Each row of this table is followed by its label. One hidden rule gives the labels. It looks at one to three of the table's principal directions, none of them among the few with the most spread.
[  2 -15 -10  24  11 -28   5 -48  -8 -42  38  26 -13  38  32 -41  27  30  19  -3 -71 -34 -29  30 -26 -39  -7 -35  31 -12 -27  60 -31  48   9  23 -45 -10  18 -25 -16 -31  29] 1
[-14 -45 -11  17  43   6  -7 -66  27  53 -55 -35 -58 -28  -4 -47  19  11 -56  20  -3  21 -11   8  40  -9 -23 -22 -34 -49  25 -58 -18  39 -14 -11  62   5 -23  -2 -26   4   9] 3
[-11 -11  -1 -20  -8  -1  24  12 -18   8 -29  29  11  12 -22  27 -21   3 -36  -1  15  -7  -3 -37 -15  31  54  27 -14  41 -14  98  31 -18  11 -27  61  11  77 -12  25  -9  63] 2
[ 15 -63 -25  28   5  29  -6  29  -8  18  23 -13 -35 -29 -30  22  69  -2 -12  59  63  -4   6  19 -21 -15 -25  35  -2  39 -12  20  15 -58  37 -46 -38 -40  35 -33 -44 -10 -35] 1
[-11  36  -3 -14 -44   8  30  36 -18  -3  27  -3  70 -25  -2  62 -54 -18  -1 -43  28 -15  14 -63   5  56  12  38 -30   3  14  37  14 -15 -21  35  43   1 -16 -18  57  61  41] 2
[-13  29 -12 -44  -1 -54 -35 -18   0 -31  34   2   6  48  40 -15 -79  -9  36 -42 -88   3  14  -6 -25  21  -7  -5  -2 -35  31  78  15  46  22  29 -27  72  27  48  66 -26  58] 3
[ 50  -3  36 -11  -9 -43 -37  19  47  20  35 -16 -24  30 -14  21  35 -35 -30  51  94  19  44  37  -4  26 -10  61 -16  69 -17  23  65  -5  38 -41 -39   9 -10  55 -17  18 -28] 3
[-35  57 -13 -23 -78  41  96  39 -93 -35 -58  36  95 -13 -31  28  -7  23 -40 -51  18 -23 -56 -65  20  24 127   6  25  24 -58  18 -21 -17 -43 -41 127 -12  41 -18  -8  22  44] 3
[  19   -7   31  -16   17  -23  -50  -16   17   -6   20   12  -46   31   40  -18    7   19   40   11  -48   28   29   42  -40  -33  -53   -7   30  -18   25  -14    5   -3   -2   26 -102   22   -9   13  -19  -35  -67] 3
[-26 -29 -18  -4  11  42 -14  -5 -33  -3  -3   1  -9 -42 -22 -10 -21  28   7  -9 -12  30   8 -26   1   4  -5  -9  11 -20  38   7  -1  -7   4 -14   7  23  21 -44   8 -20   1] 1
[-42  46 -33 -45 -37  41  65 -14 -60 -13 -29  86  44 -13 -21 -25 -43  70 -12 -16 -74 -65 -50 -71 -24  19  53 -75 -20  16   3  14 -97  98 -56  11  70  -7  65  -9  -1 -62 106] 2
[ -2  -6   5 -31 -23  -9  18  50 -13  -9  40  42  45  13  29 -18 -16  44  -3  12 -65 -12  -6  30 -48 -25  27   2  57  -9 -17  51  11 -31 -11  25 -15  20  16 -13  -8 -28 -29] 1
[-56  41 -41 -18 -37  -7  40 -41 -99 -97  25  19  22  34  33   2 -19   6  25 -41 -82 -41 -50 -28  -1   6  49 -33  16 -28 -24  44 -79  83 -22   3  43  10  29  -1  26 -19  85] 1
[ -17  -36  -33   71   56   -2   28  -93   10  -28  -30   22   -5   10   44  -72    5   40   30  -37 -127  -44  -63   -1  -13  -55  -17  -99    3  -42   -6   28  -81   54  -25   68  -21  -29   14  -71   -3  -32   44] 3
[-41 -16 -68  50  -3  31  47 -25 -62 -81  23  10  11  -9  -3   1  30  -2  13   6 -21 -83 -64 -31   2  -7   2 -70 -15  17 -31  23 -90  58  14  -2  30 -61  48 -61 -10 -19  88] 2
[  2  44  20 -16 -12 -24  35  10  23  20 -19  27  37  -1 -13  28 -36 -21  -2 -35  36 -25  14 -45  29  49  29  -1 -32  22 -14  15  -4   6 -10  19  42 -33 -17   4  37  25  69] 1
[-14  10  29 -35  30 -33 -29 -76  45  64 -66  10 -56   4  -5 -50 -21  15 -11  -1 -27  22  30  -3  29   0 -48 -30 -42 -45  52 -81 -25  85 -21   7  16  25 -33  51  -1 -21  13] 1
[ 15  15  39  -4  31 -73 -31 -33  41   0   1 -13 -19  45  35 -28  -6 -27  21 -21  -5  17  26  15  20  11 -21 -24  10 -21 -10 -14   3  23  30  19 -24   0 -47  22  19   2   4] 1
[-10  -2 -21   3   0  28  -2 -50 -41 -17 -20  39 -41  -1   3 -30  23  50  33   8 -72 -20 -41  12 -41 -44 -18 -37   9  -9  10  -1 -63  44 -27  -7 -52  -8  49 -14 -33 -63  -4] 3
[  9 -30 -12 -40   4 -13 -48  24  16  17  57 -12 -39 -10  20  -4 -23  10   8  34 -29  33  34  56 -21  -5 -29  48  19 -33  37  39  51 -37  12  -5 -60  51  -2  26   2 -23 -33] 1
[ -8 -34 -19  29  -7   5  14  15 -49 -50  35  -1  -3  12  39   2  23  21  17  -4 -55  -3 -20  28 -40 -51  10  20  52 -33 -27  71   5 -57   5   6 -31  -4  26 -53 -11  -9 -24] 3
[ -4 -10  -9  66  17  70  28  41   3  -4 -40 -30  53 -50 -30  12 -33 -18 -29 -20  39   6 -21 -57  16  15  28 -25 -30  22   4 -23   3 -39  -9  11  70 -16  -2 -58  29  39   5] 2
[-29  33 -35 -18 -53   9  67 -32 -78 -18 -30  29  26  -8 -12   9  23  26 -11 -34 -18 -39 -68 -20  17   4  74   8  17 -12 -47  39 -42  21 -32 -36  76 -23  39 -11 -15   1  62] 1
[ 25 -15  46   9  53   5 -41  -5  63  50 -33  -4 -40  -1 -15 -13   0   0   3  18  38  38  57 -18   3   2 -53 -24 -27  19  36 -75   9  -3   5  20 -37  -7 -33   2  -7  -8 -40] 1
[-12  19   4  -4 -37  29  22  59 -50 -46  30  15  53   0  16 -13 -24  14  -6   8 -41   6 -25  18 -41 -15  53  -7  41   6 -19   7 -26  -4 -22  -4   0  19   3  -4   7 -23 -43] 1
[ 21   7  -3  29  -3  39  36  19  15  26 -12  24  37 -37 -25   2   4  27  -4  -1  15 -21 -21 -18  -2  -4  25  -4  -6  31 -17  -2  -9 -27 -36  15   4 -37 -12 -37  -9  13  -2] 3
[-27  -6   2  26  14  32  41 -84  -7  42 -85  18 -13 -46 -32 -47  43  38 -20 -20  -7  -6 -45 -11  55 -27   5 -53  -6 -36  -2 -96 -74  59 -51  -7  59 -46 -34 -39 -44   2   1] 3
[  6  66  22 -57   1 -33 -17 -32  38  64 -34 -12 -29   3  -3  14 -33 -22  15 -23  19  18  34 -17  50  38 -17  21 -45 -38  31 -87  -7  36 -37  14  16  12 -70  84  28  23  20] 2
[ 58  -6  24  -5 -24 -16 -15  42  48  38  34 -18  -2  -5 -15  27  48 -25 -18  11  85  26  23  54   4   9   6  71  20  39 -22  25  75 -72  30 -30 -56 -13 -13  27 -39  29 -58] 2
[ 14 -33  26  60  86  -4 -34 -41 103  17 -34 -17 -25  11   0 -45 -32 -35  -2 -11 -14  19  30 -10  15   3 -46 -74 -56  23  42 -30 -10  51  20  50 -35  -1 -19  -5  29 -11  17] 2
[   1    4   29    6   67   -2    1 -118   38   77 -104   24  -86    9  -21  -47   50   44   15  -21  -24    9  -14   -4   50  -45  -20  -51   -1  -51    1 -101  -53   49  -39   15    9  -39  -33   -2  -37  -23   11] 1
[-17  62  20 -14  35 -45  13 -31  43  14 -36   5  46  19 -10   5 -76 -33  43 -84  -7  -4  25 -66  78  48  29 -30 -19 -24   0 -20   1  27  -5  51  57   1 -65  16  90  39  88] 1
[  8 -43   5   2  25 -10 -26 -72  11  26 -33   7 -73  13  -1 -19  61  23   5   1 -14  17  -2  29  -7 -34 -40  -1  13 -12  13  10   4   7  15 -16 -49  -5  39  -9 -51 -28 -22] 3
[ -1   1 -80  44 -13  17  56  63  -3 -65  71   3  66  -9  -2  22 -10 -32   8  14  -6 -95 -53  -1   1  14  46 -26 -15  54 -53  81 -21 -16  24  11  14 -49  33 -20  18   2  93] 2
[-16 -36  -4   2  27 -19  -3 -56   9  39 -44   4 -52 -18 -10 -26  47  11   9   7  -1   2  -5  30  38 -29 -31  -9  12 -43   0 -37 -13  -5  10 -22   1 -32 -12 -19 -34 -13 -10] 2
[ -6   8  22   4  48 -40 -29 -51  25   0 -13 -22 -29  23  37 -19 -29 -16  26 -22 -34  23  14   1  28   3 -23 -24  -1 -50  13 -30  -8  23  -6  36  -1  15 -55   3  40  11   8] 3
[-12 -40 -26   4  14   8  32  61  18   5  -9  10  26   0 -55  29  30 -30 -21  30  71 -25  19 -13  34  15  44   8   0  71 -38  27  38 -61  55 -42  47 -34  43  -6 -12  -3  33] 2
[ -4 -68 -52  36   3  32   2   5  -4  14  28 -35 -52 -56 -26  34  73 -19 -28  74  81 -35  -7  21  16  -4 -60  25 -41  15   3 -18  -6 -25  25 -38   1 -59  11 -35 -52  17   1] 1
[ 21 -36  12 -10  49 -39 -58 -41  52  22   0  -6 -70  43  42 -49   5  15  13  30 -76  34  23  62 -34 -40 -46  -5   9 -23  29   7  18  12   5  18 -85  48   4  43 -15 -46 -48] 3
[ 12  53  42 -25  -9   6   0  12  29  34 -50   9  31   4 -39  14 -31 -22 -28 -11  74  11  33 -75  15  67  10 -27 -62  67  20 -71 -15  54 -11  -2  48   1 -12  45  18  14  20] 3
[  5 -22  32  12  19  53 -23  52  21  43 -45   8  25 -59 -41 -23 -49  15 -20  29  31  54  33 -27 -20  15  -5 -13 -21  38  46 -48  16 -32 -11 -17   4  22  -8 -28  18 -17 -70] 1
[-11  -9   2   5  12   8   7  -7  17  33 -31 -19   2 -28 -40  10  11 -21 -25 -11  72   2  11 -33  54  28  -7  -9 -23   0   6 -45   9   3  23 -15  63 -23 -15 -12  -1  31  27] 1
[ 21 -28  -2  29  -6  38  -2  72 -12 -13  28  -2  30 -27 -15  17  12   0  -3  42  44   8   4   2 -36   2  10  16  14  61 -15  19  21 -69  14 -22 -29 -14  15 -40  -9  -3 -57] 3
[ 20   2  41 -25  -4 -45 -48   5   1 -25  37 -18 -38  56  57 -38  16   0  -6  24 -31  44  25  62 -41 -26 -22  -1  40 -23   0 -24   4  22  17  -4 -61  42 -22  50 -29 -30 -76] 3
[ -2  10 -14  48  16  -1  31 -63  17  -8 -12  -8  -1  -3  -3  -7  16  -9 -12 -25   4 -49 -46 -13  42  -3  -3 -36 -28 -15 -21  -3 -34  58 -11  26  45 -43 -18 -26   2  35  75] 3
[ -9  23   0 -28 -44   2  19   4 -35  -9   4  12  22   2   4   1  -1  15 -20 -20  -9   1 -13  -8 -12   9  26  10  10  -7  -3  14 -11  22 -14 -11  24  14  17  13 -12  -1   6] 2
[ -24  -60   -8   11   29   -9  -16 -107    5   62  -73   -2  -97  -30  -29  -41   63   29  -29   30    8    3  -11   26   34  -40  -66   -1  -26  -53   27  -41  -14   49    4  -47   26  -17   13  -17  -53  -14    4] 3
[ 11  49  -6 -16 -34 -31  43 -46  11  22  -5  26  27   3  16 -41  18  18  -7 -27 -44 -37 -56  33  19  -3  37 -23   7 -20 -36 -16 -59  66 -43  12   7 -24 -36  37 -24  -1  24] 3
[-38   9  -9 -37  -5   4  -3 -46  16  52 -46 -36 -40 -37 -32  23 -21 -19 -35 -30  45  19  38 -38  82  31 -38  28 -63 -68  64 -77  16  42 -15  -6  88  20 -35  39   4  49  53] 3
[ -7  -1 -24  35 -53  81  39  22 -63 -22  -8   2  28 -40 -39   9  52  17 -31  15  35 -17 -46 -19 -30 -17  17  -7 -12  44 -10 -34 -54  22 -21 -41  13 -30  41 -24 -52  -3 -34] 2
[-12  26 -19  10   1  56  23   8 -29   9 -33  13  26 -46 -31  23 -35  27  26 -27   5 -10  -2 -82   8  17   5 -14 -29   1  22 -30 -28 -15 -41  17  32 -18  -5 -41  26  12  30] 1
[ -9   9  -1 -19 -31   9  -2 -16 -58  21 -43  16  -6  -2 -34   4  17  30  -6  17  10   9 -18 -16 -29  -9  17  44   0  11  -7  18   5   5  -9 -62  23  23  45  11  -1 -13 -19] 1
[ 19 -45   6  16  32 -18 -28 -38  69  87 -16 -14 -35 -36 -30 -28  35   5  -9  26  33   9  16  37  27 -18 -63  21 -17 -21  23 -32  32  -7  18  -7 -28 -14 -35  -3 -20  16 -33] 1
[ -4 -20  -1 -41  -6  18 -41  -4 -39  32   7 -22 -49 -29   0   0  23  19   4  45   8  58  11  34 -10  -2 -14  47  25 -26  26 -45   3 -26 -19 -46 -28  35 -19  17 -20 -18 -88] 2
[ -2 101  31 -28 -61 -10  37  81 -58 -82   9  37 116  44  26  18 -89 -13  15 -43 -28  -6 -13 -50 -40  46 106 -13  22  53 -44  42 -16   4 -29   9  39  31   5  25  68  -3  16] 3
[-11 -22  -7 -22  -2  21   6 -42  -1  77 -43   5 -53 -54 -19 -10  33  34 -32  32  14   2 -12  11  16  -8 -34  12 -26 -40  28 -63 -30  15 -40 -19  27 -21 -13  -5 -43  -5 -16] 1
[-30  20  22 -39  -8 -41  14 -68  -2  34 -63  23 -11   7 -10 -20  -6  11  -7 -47 -15  10   4 -10  47   5  10   0   1 -49   7 -16  -6  46 -12 -11  54   9 -11  18   3   6  35] 3
[ 21 -26 -34  56  -6  73  34  64  -5   4  -5  -8  36 -53 -18  -2  29  14 -34  68  28 -32 -46   2 -31 -17  14 -18 -21  58 -23 -39 -28 -43 -30 -13  14 -41   7 -35 -40   0 -49] 3
[  4 -25 -40  14 -10  36  25  27 -13 -32  38  11  18  -4  -5  13  17  11 -15  10  -8 -32 -26  -4 -25   1  25 -13   6  42 -15  62  -6 -11  10   2  -7 -13  59 -26 -25 -17  32] 3
[  0  65  34 -46 -26 -20 -27  71 -54 -57  18  -5  61  33  10  35 -70 -39  30  -9  33  43  29 -46 -20  72  63  16  20  56 -16  16  20 -23  16 -31  15  51  -5  34  77  -2 -20] 1
[  12   -4  -53   64  -27   53   43   96  -46 -127   90    1   92   25    0   39  -13  -30   -4   12    3  -55  -42  -29  -57   19   83  -18    7  122  -59  127   -3  -22   33   -2   -9  -10   83  -39   24   -7   52] 3
[  8 -27 -37  40 -18   4  34  42 -10 -45  60  -2  23   2   5  15  40 -18 -19  38  23 -57 -29  23 -18  -7  14  -1   1  44 -48  58 -10 -15  29 -11  -5 -47  27 -26 -24   2  27] 1
Here are more rows. What is the label of each one?
[  9  41  15   8 -24  -5  33 -15 -13 -17  -5  21  23  32  14  -1  19   5  10 -40 -22 -22 -22 -15 -18  -9  22 -22   5   9 -28  -1 -48  36 -19  24 -15 -28   3   7  -9  -1  13]: 2
[ 27 -31  34  53  52  -1 -37 -42  52  30 -50 -26 -60   1 -28  -9  52 -16  10   1  64  34  35   4  30 -28 -56  -5 -15   9  10 -61  26 -17  30 -14 -38 -30 -25 -16 -31  16 -42]: 3
[ -5 -10 -25  26 -14  57  33  30  -6  28 -16 -32  10 -46 -33  28  11  -7 -42  -1  51  -4  -4 -36  16   4   5  22 -40  -6  10 -35  -2 -25 -14  -7  57 -23  -2 -14 -12  38  10]: 3
[ 30  32   8  -5 -55  15  24  93 -27  -9 -13 -17  52 -22 -30  73  -6 -56 -48  42 127   8 -10 -14   0  73  86  73 -27 109 -51  33  48 -75  -2 -80  64 -12  16  24  16  40 -16]: 3
[ 18  -2 -24  48  26  38 -10 -15  20  26 -14 -20 -18 -46 -27   4  23  -4  39  10  29 -16 -12 -14  14 -11 -49 -17 -34   6  14 -68 -29 -11  -9   7 -42 -46 -29 -21  -7  11 -17]: 3
[ -3 -25 -24  59  12   6  26  -3  11 -30  10 -12  12   7   5 -17  20 -28 -25  15   3 -41 -22 -13 -11   1  -7 -50 -43  39 -18  10 -54  47  21   8   7 -41  18 -18  -5  -5  40]: 3
[-15 -10 -10 -44   6 -59 -32   4  12  -9  49 -11 -11  12  39  14 -61 -29  10   6 -29   7  31  21   3  39 -16  32  -6 -30  25  75  41  -6  23  11  -6  45  -5  21  56   1  39]: 1
[ -2 -68  -3  43  65  36 -41 -61  30  64 -68 -15 -72 -54 -50 -35  32  10  -7  51  31  29  -3  10  17 -20 -58 -19 -36   6  39 -60  -8  11   7 -40 -12 -13   4 -34 -16 -22 -39]: 3
[ -3 -11 -21   3  23 -44 -28   3  28 -27  17 -38  -9  37  35  15 -45 -45  19 -13 -39  10  22  17   6   4  -7  33 -14 -21  13  63  57 -29  27  17 -11  48   6  37  52  17  25]: 3
[ -6  -7 -15  -6 -21  34  -2  41 -34 -18   8 -31   8 -20  -8  39  -4 -12 -12  -1  33  27   5  -7   5  10  21  43  12  -2   7   5  40 -58   2 -25  25  22  12  -4  -2  24 -26]: 3
[ 19  23  37 -20  -7 -41 -13  34   9   1  28 -15  22  31  26  15 -22 -18  12 -31   8  37  33   8  -3  12  24  42  37 -19 -17  33  51 -53  17  13 -13  24 -34  14  33  26 -26]: 3
[ 27  69  43 -17 -35 -23  42  -1  12   8 -17  59  39  32  11 -21  17  27  -5 -10  -6 -46 -25  -7 -20  -1  24 -48   5  35 -43 -41 -59  57 -38  27  -2 -45 -17  24 -33 -14   6]: 3
[ 23 -58   6 -14  35 -59 -42 -21  74  50  17 -16 -51  22   3 -15  46 -24 -17  36  32  11  41  48   9   7 -53  14  -9  14  10  19  45  -7  61 -11 -48   0   8  30 -32 -10 -11]: 1
[ 59  30  58  -8   1 -50 -19   6  65  34   4  15   7  57  21 -22  19   1   1   4  -3  10  17  41 -34 -16  -3   8  16  31 -25  -4  25   2   2  23 -69   6 -24  55 -16  -3 -55]: 3
[ -4  29   5 -18 -38 -30  23   2  -8  -6  25   5  33  15  20  21 -18 -14  -3 -35 -13 -11  -1   1  -1  17  20  33   0 -16 -11  48   5   9 -10  17   9   5  -9  16  26  27  26]: 2
[ -1 -10  -8  28  43 -41  -3 -32   6 -28  -6  12  -8  48   2 -12   6   0  40 -19 -26 -25  -4 -10  10 -21   9 -16  23  -1 -38  67  20 -11  43   5  -3 -10  23 -25  27  -9  58]: 1
[ 23   5  28   1   3 -35  12   6  71  24  19   5  15  18  14  24 -13 -23  -5 -35   9  -6  27  20  21   4  -3  31  -3  -5  -3  43  53 -28   0  51 -17 -10 -27   7  14  43  18]: 2
[ 14 103  34 -31 -35 -53  30 -22 -15 -22  21  52  50  48  35 -21 -20  27  51 -52 -56 -37 -20 -10  -6   1  35 -30  33 -17 -46 -13 -59  62 -45  47 -21 -17 -59  29  22  -2  29]: 1
[  22  -33   12  -12  -34   45  -16   59  -27   39  -15  -37  -21  -25  -33   54   30   -7  -57   36   87   70   25   11  -27    6   28  114    1   32    8   28   86 -100    3  -73   14   37   39   14  -25   26  -84]: 2
[ 12  59  10  42  -2   7  46  20 -32 -73 -17  36  76  52  20 -17 -18   6  30 -40 -48 -45 -57 -46 -40  -7  71 -80  22  53 -67  23 -62  22 -11  32  10 -30  27 -24  27 -22  33]: 3
[ -4  46 -34   6 -27   5  33  70 -38 -87  43  10  55  50 -10  47 -10 -38  29  -7  14 -58 -17 -30 -11  14  62  -8   8  67 -57  53  -3 -11  36 -11  13 -16  51  25  26  -7  67]: 1
[  42  -13   -7   82  -17   63  -12   98  -10  -77   93  -30   79  -29   22    3   -1  -16   20   29    7    2  -27   28  -70  -16   -3  -18   31   67  -15    9   -2  -54    7   23  -95   -7  -15  -54   -1   11 -107]: 2
[-11  -9   2  23  49  -4 -13 -10  32   4  -7 -20  -3  -4  -2 -11 -32 -21  19 -17  -5   8  18 -18  35   4 -15 -30 -10 -25  14 -27   0   0  15  29  12  -3 -36 -16  40  10  23]: 1
[ 66  24  13  39 -26  15  23  87  26 -40  48  30  89  22  19  10  -4   0  22   0 -14 -22 -28  27 -70 -10  57   1  36  99 -54  77  23 -68  -8  29 -88 -17  21 -11  -2  -5 -54]: 2
[ -20   14  -88   49  -64   84   85   93  -94 -110   57  -12   98  -26   -5   51    5  -20  -30   30   14  -80  -80  -42  -29   22   87  -15  -20   83  -59   42  -61   -8  -22  -20   70  -36   53  -31   -3   15   48]: 3
[-15   1 -53  14   2   0  39   6 -27 -40  48   6   5  14 -10  30  25  -7  24  -4  -1 -63 -29  -4  26 -11  32   6  19  -4 -52  59  -8 -15  22   1  22 -41  18 -22   8   7  87]: 1
[ 15 -16 -13 -16  -3  24  -8  12  25  62  10  -8  -8 -53 -24   3   2  17 -13  19  24  16   8  16  12   8 -12  37  -8 -11  25 -15  25 -33 -18  -8 -11   5 -22   3 -14  11 -25]: 3
[-50 -32 -41  15  -9  15  -7   7 -70 -44   6 -44 -13 -17 -20  41 -15 -36  -2 -17  31   8   3 -35  14  11  -7  39 -10 -36  14  59  32 -27  57 -47  59  18  52 -36  42  21  49]: 3
[-15 -10  -2  -6  19 -44 -21 -44  19  13   7 -19 -34   2   5 -24  14 -21   8  -1   9  -3  15  19  41   3 -44 -16  -7 -43   9 -35 -13  42  32  -5   1 -11 -37  13   0   3  21]: 2
[ -3 -13  12  16  57  18 -55 -51  22  10 -41 -33 -68  12  20 -28 -15   2  27   0 -52  51  26  -3  -8 -30 -60 -30 -26 -38  62 -84 -22  30 -22  29 -50  39 -24  23   7 -21 -50]: 3
[  8  -6 -19  35  17  46   3 -10  -1  -2 -12 -10 -10 -25  -5   7   1   8  20 -17 -11   6 -11 -22  -5  -8  -8 -13 -17   4  17 -10 -20 -17 -23  19 -28 -16   3 -29  -2   1  -4]: 2
